[[-36  -9 -36  11  13]
 [-15  13 -15 -28 -14]
 [-30  -6 -30   6  10]
 [ 30  11  30 -10 -10]
 [ 33   7  33  -5 -10]
 [-32  -6 -32   5   9]
 [ 33  11  33  -3 -12]
 [ 30   4  30 -10  -6]
 [ 31   6  31  -9  -7]
 [ 29  10  29 -10  -3]
 [  8 -17   8  34  13]]
->
[[-15  13 -15 -28 -14]
 [ 30  11  30 -10 -10]
 [-32  -6 -32   5   9]
 [ 30   4  30 -10  -6]
 [ 29  10  29 -10  -3]]

[[  5  14 -16 -10 -34]
 [ 26  -9  -8 -10  13]
 [ 32  12  40  27 -37]
 [ 40 -26  -5  14 -15]
 [-23  23  33  -9  14]
 [ 31 -22   8 -37  20]
 [-24  18 -34 -27 -25]]
->
[[ 26  -9  -8 -10  13]
 [ 40 -26  -5  14 -15]
 [ 31 -22   8 -37  20]]

[[ 29 -44]
 [-30 -15]
 [-23  29]
 [ 24 -34]
 [ 35  14]
 [-15  38]
 [-22  39]
 [ 35  39]
 [ 35  31]]
->
[[-30 -15]
 [ 24 -34]
 [-15  38]
 [ 35  39]]

[[ 44  23  25]
 [ 41  -4  17]
 [-43  -1 -20]
 [ 29 -23   7]
 [ 12 -37  -5]
 [  5 -41  -9]
 [-11  37   4]
 [-42 -30 -27]
 [ 37 -13  13]]
->
[[ 41  -4  17]
 [ 29 -23   7]
 [  5 -41  -9]
 [-42 -30 -27]]

[[-10  11 -24  -4  32]
 [  3 -22   3  -3   0]
 [ 19   1  11  -4   9]
 [ 11 -21   3  -6 -15]
 [  9 -12  -8  17 -44]
 [ -7  -8  -4   9   5]
 [-12 -24 -27  14 -10]
 [ -3   4  35 -12 -14]
 [ 15  18   9  12 -19]
 [-16 -11   9 -11  14]
 [ 13   1  -1  -5   8]
 [-11  16   6  -5 -15]]
->
[[  3 -22   3  -3   0]
 [ 11 -21   3  -6 -15]
 [ -7  -8  -4   9   5]
 [ -3   4  35 -12 -14]
 [-16 -11   9 -11  14]
 [-11  16   6  -5 -15]]

[[  9  18  -7   9 -20  -9  12  -6 -15]
 [  6  -4  23  35   3   7   1  10 -14]
 [-13  17   0  -9 -21   2 -10   4 -27]]
->
[[  6  -4  23  35   3   7   1  10 -14]]

[[ -1   5 -12  17   8  13   7  -8   6  33 -20  24  23 -31   5]
 [-11   4  -2 -24  -1 -22  -1   8  44  -4 -10  -9  19  15  -2]]
->
[[-11   4  -2 -24  -1 -22  -1   8  44  -4 -10  -9  19  15  -2]]
---
[[-25 -17  13  11 -22]
 [-33 -19  14   3 -20]
 [-39 -15  14   4 -20]
 [  1 -22   0   3 -15]
 [  1 -24  11   9 -15]]
->
[-22   3  14 -22   1]

[[-17  37   1 -14]
 [-15  -5  -8 -19]]
->
[-14  -8]

[[  8   6   8 -14]
 [ 31  30  14 -11]
 [-26 -24   4  18]
 [ -7  -6  12  12]
 [ 10 -31  40  14]]
->
[-14  14 -24  -7]

[[ -9  10   4 -16]
 [ -9  19  -3  -2]
 [  4   2  -2  19]
 [ -6  45  -6   1]]
->
[-16  -3   2  -6]

[[ -8  20 -11]
 [  1  13  -1]
 [ -8   5  -8]
 [-39  37 -40]]
->
[-11  13  -8]

[[  9  -8  -3 -16]
 [ 10  -7   1  17]
 [ -3   0 -17 -23]
 [-11  -6  36  25]]
->
[-16   1   0 -11]
